One turn sends every row of this set to another row. A few are shown first. Where does it send the rows asked after them?
Sida: [ 12.6  -5.9   1.6   2.5 -17.5  10.3  11.6 -27.1  -3.4  15.8  -3.8  13.2
   0.6 -41.3 -22.7   0.6  -1.7 -19.9 -13.2 -11.6 -14.2 -17.1   2.4 -24.8
 -12.6  34.3 -46.7   9.0  -1.7   1.2  10.2 -15.5  28.2]
Tomo: [ 11.7  -5.3   0.2 -12.6 -18.8  -1.8  15.6 -14.7  -3.0  -6.4 -11.6 -13.9
 -11.4  -9.7 -43.4  15.2  -1.6  -6.5   5.4  -4.4 -11.2 -34.2  12.6 -21.8
   1.2   0.8 -33.0 -24.9 -16.3   6.2  26.0 -26.1  19.7]
zes: [ 10.6  -6.0   4.8   7.5  -2.5 -10.7   7.0 -11.9 -12.5  -2.3 -27.8  20.5
 -11.1 -32.2 -54.3  12.6  13.7  -2.4 -11.6   4.6  -8.8 -12.8   2.9   4.5
 -14.1  10.8 -24.6 -11.0 -19.2  12.1  38.2   5.5  16.0]
rud: [ 30.0  -8.3 -12.1  20.6  -1.3  -6.4   1.9 -16.2  -4.8   3.6 -26.0  27.3
 -12.8 -32.8 -48.1   1.1  13.4  -8.0  -8.7  -5.8 -17.2 -11.9 -20.8   2.1
   0.8  20.0  -8.7 -19.7 -19.6  11.1  30.8 -27.3  19.5]
Pubi: [  9.3  -8.9   2.5   7.8  -8.8 -13.9  -7.7 -13.0  -3.5  -0.5  18.7   7.8
 -28.7 -13.3   4.9  14.4  18.6   2.3 -12.8 -29.1   3.4  -2.9  -3.0 -20.6
  20.4  15.3 -35.1 -15.5 -26.0 -10.8  -7.6 -14.3  19.7]
seg: [ 10.2  -4.2  -1.4   2.2 -12.6 -13.9   0.4 -13.2  -0.4 -11.7 -19.9  19.7
   6.0 -21.2 -44.6  19.3  38.5 -11.6 -20.8 -15.1  -1.3   2.1  -5.2  10.7
   0.4   8.9  -4.5 -10.3 -24.1   4.0  23.7  -6.2  19.9]
Taba: [ 20.9 -12.1   3.9   7.5  12.6   2.5  22.4   5.4  -3.7  -3.8   2.6   6.5
 -16.1 -14.8 -28.2  14.2   1.3  -2.6  20.5 -10.2  -9.1 -27.8   7.7  12.3
  17.7  17.2 -14.0  -5.9 -36.0  11.1  -7.9 -18.9  13.3]
bupad: [  3.2 -14.8   3.2  17.3  -7.5 -18.5  -8.9 -25.8 -13.5  16.8  -2.3   4.4
 -29.8  -2.4 -14.4  -3.7   2.0  -0.1 -15.5  -7.4 -12.9  -1.5 -12.9 -19.6
   0.9  18.7 -54.4 -28.0 -11.1 -11.7  -6.9  -6.5  18.4]
gazun: [ 20.4 -24.3   9.6  12.3 -11.0 -20.6   0.3 -35.6 -12.7   3.1   9.9  14.5
 -22.8  -1.3 -19.6  -1.2  -0.9   1.6 -23.5 -24.8 -14.8  -6.6  -9.0  -9.7
  10.6   9.4 -44.3 -14.2  -9.5 -19.3   1.5  -3.1   5.3]
Vuva: [ 11.2   8.5  -8.9 -17.1 -27.5   4.4  -1.8 -34.8  -4.7   2.0  -6.1   5.8
   2.4 -49.7  -9.4   6.6  22.5  -0.1   5.9  -9.3  -9.1 -16.8   4.0 -15.5
   9.3   0.1 -42.3 -12.0   0.7  -2.1   0.4 -16.3  23.0]
tene: [ 25.2  12.3 -11.0  -8.6   2.6  -7.7   0.5  -1.6  -0.5 -17.9 -24.6  38.3
   0.7 -30.7 -34.1  15.9  13.8   2.1 -18.7  -7.9  -4.3 -21.7   2.2   0.4
   1.7   6.2 -10.6 -14.0 -31.5   4.6  14.6 -16.8  25.1]
kerit: [  3.2  -6.7 -27.0   0.5 -17.8 -10.7   8.8 -37.4 -12.3  -4.2   2.5  14.3
  12.3 -51.4  -9.8  15.0   5.4 -15.5  -9.4 -22.8  -3.9 -22.6  -0.3  -5.4
 -16.4   9.4 -34.6  -6.8 -20.9 -21.5   4.9  -9.6  19.7]
boruk: [ 11.2  -6.4 -24.6   5.1  -6.7   0.8   6.4 -22.1   6.6  -2.6 -17.7   3.6
  -7.0 -20.9 -40.8   5.2 -11.6 -10.3 -14.5  -5.8   6.5 -21.3   9.9 -15.0
  19.0  -3.2 -36.6  14.6 -34.7  10.4  12.7 -16.5  21.9]
Biz: [  5.7 -15.5  13.2   1.7  -7.3 -24.4  -0.1 -20.3 -16.8  -6.3  15.3  15.3
 -27.6 -10.6  -8.9  16.8  10.5   5.6 -19.1 -25.8  -5.8 -17.2  10.7 -18.5
  12.5  10.0 -48.2  -9.4 -20.4 -15.0   2.2   4.9   9.1]
mamu: [-11.1   4.9 -17.0  -3.7 -16.6  -1.6   7.9 -21.1  -3.6   2.2 -22.6   0.8
 -15.3  -2.0 -31.2   4.8  20.8 -21.2 -19.7 -17.2   0.8 -23.5   3.7  -0.7
  11.2  -2.2 -40.5 -18.6 -16.5  35.0   8.6 -21.6  12.9]
Muzup: [ 11.3 -11.5 -27.9  -0.3  -4.3 -11.0  11.3 -13.9  -9.8  -1.8 -13.7   0.9
   5.4  -0.2 -29.8   0.4  -3.0 -15.7 -11.4 -35.6  -4.3 -31.6  -6.8  -0.8
  -4.8  16.2 -26.4 -10.7 -24.4   4.4  19.1 -42.4  18.0]
Tasu: [  5.1  -9.9  14.5   3.0  -2.3  -6.0  16.3 -11.4 -10.4  -4.8 -17.8  10.1
 -10.9  -4.8 -51.4   7.3   3.6  -3.5 -12.3   6.9 -25.9 -30.9   1.7  17.8
  28.7  -1.1 -34.1 -10.3 -17.6   7.9 -19.0  -0.1  17.3]
zov: [  1.6  -3.9   0.0   4.1 -34.6   6.6  21.3 -41.8  -4.1   0.6   8.6  12.9
  -7.8 -39.4 -17.7  13.7  15.0 -28.8 -23.9 -18.1 -14.3 -15.3  -3.6  -7.7
 -15.4  11.1 -32.7 -25.3  -2.3   7.6   8.5  -6.0  11.1]
sino: [ -1.3 -10.0 -22.3  -3.9 -20.0  -1.7  -5.0 -25.4 -17.4   7.6  -3.8  15.7
   6.1 -50.1  -6.0  -5.2  13.1  -6.4 -24.5 -19.8 -26.8 -21.4 -13.6 -22.3
   9.2  26.9 -32.2 -13.4  -1.8  14.9   6.8 -22.6  17.3]
Sud: [ -7.5 -24.9 -26.5   9.0 -24.5 -14.8   3.9 -23.2  -4.5  -8.5  -6.2 -12.2
  -4.3 -20.8 -40.6  15.2  11.6 -17.1 -21.4 -11.2 -13.5 -19.6  -6.5 -22.7
  21.4   5.9 -12.9 -21.5 -32.9  10.1  21.8 -21.7  15.5]
Ruf: [  7.0 -24.2 -12.8  21.3   3.1  -3.1   1.3  -4.6  -6.4   2.9  -7.2  -2.3
   5.5  -6.4 -46.5  -0.9  -6.2  -5.3  -6.2   6.6 -19.4 -11.5 -15.0  18.2
  19.0  11.5 -16.3 -11.5 -29.8  -7.3 -15.1 -10.1  28.8]
vopa: [  9.2  -9.9   9.3   4.9 -14.0  -9.8   6.0  -6.1 -12.4   0.7   2.4   9.7
 -13.1 -57.1 -26.1   9.0   9.2 -12.0 -14.1 -10.1 -16.1  -5.5  -1.5  23.0
  -3.7  11.2 -30.1 -12.6 -22.1 -20.6 -38.6 -23.7  19.4]
Nik: [  9.4  11.9  -7.4   3.3  -3.6 -13.1  -5.8  -4.8  -5.4   1.5 -35.6  24.4
 -14.9 -27.6 -40.4  14.8  37.6 -10.4  -2.7   2.3 -12.1 -20.0  -5.0 -10.1
   1.4  22.7 -20.2 -28.9 -23.6  12.6  14.4 -25.1  33.2]
Bop: [  9.9 -23.4   0.4   1.1  -6.4 -12.0  -9.2 -11.1 -22.5  13.0   2.8  14.1
  -9.5 -48.9 -27.1  -6.9  20.1  -7.0   0.7  -6.8 -34.2  -5.5  13.3   7.7
   3.0  32.8 -26.0  -9.9 -13.4  -0.2 -29.0 -19.1  -1.9]
Ved: [ -0.5 -14.2  13.4   9.6 -16.2   2.1  -0.5   2.7 -19.7   2.7  19.8  11.9
 -15.2 -51.0 -31.1  10.1  13.0 -18.0 -25.7  -7.8 -20.9 -10.0  10.9  22.4
  -6.1  18.4 -31.5 -15.9 -15.8  -7.4 -23.9 -11.5  20.4]
kes: [ 17.7 -20.5  11.8   6.3 -10.6   8.6  -7.1  -3.0 -17.7   9.7  21.5  16.5
 -12.5 -45.5 -33.8  -3.8  11.7 -11.8 -10.6  -6.2 -29.2  -6.3  20.3  14.2
   1.0  28.0 -28.1  -5.8  -9.3  -0.8 -17.6 -13.2   8.4]
Bufi: [-10.3 -14.4  -5.8  13.3   0.0   1.9   5.6   7.4 -11.6   0.7   1.1  -8.8
 -14.9 -12.2 -30.3  12.9  11.2  -4.2   7.6  10.4 -18.0 -17.6  -2.1  11.3
  11.6  14.2 -14.0 -39.5 -30.4  20.6  -7.4  -5.3  18.2]
luni: [ -4.0 -21.4   2.2  11.2   3.3 -23.3  19.9  -5.8 -16.5  -4.9  -9.7  10.2
  -8.8  -6.7 -35.8  17.2  26.0 -16.5  -6.9 -22.3 -20.3 -31.9  -4.7  16.8
  27.9  22.9 -17.6  -4.3 -32.9   9.7 -16.2 -16.4  10.6]
Nise: [ 12.8  -5.1  -5.4  11.7   0.2  -6.6  -8.1 -11.5  -6.1   5.7   8.5  13.1
 -34.0 -16.8   3.4  -0.8 -10.6  10.5 -16.0 -11.9  -4.5  -7.6 -10.3 -22.4
   8.5  12.5 -44.3 -28.5 -22.1  -4.0  -8.7 -14.3  20.6]
pas: [ 10.7 -10.3   6.5  -6.0  -9.4 -14.7   3.5 -14.0 -16.9   3.4  -7.3  13.7
 -17.3 -57.3 -22.7  -0.7  11.7  -0.6  -1.9  -2.8 -28.3  -8.4   5.4  13.7
   1.3  12.8 -30.0 -19.7 -16.1  -5.6 -40.2 -22.2   1.4]

Tasu -> Taba
mamu -> Tomo
rud -> seg
Now find these:
Pubi -> bupad
Bop -> Ved
Sida -> kerit

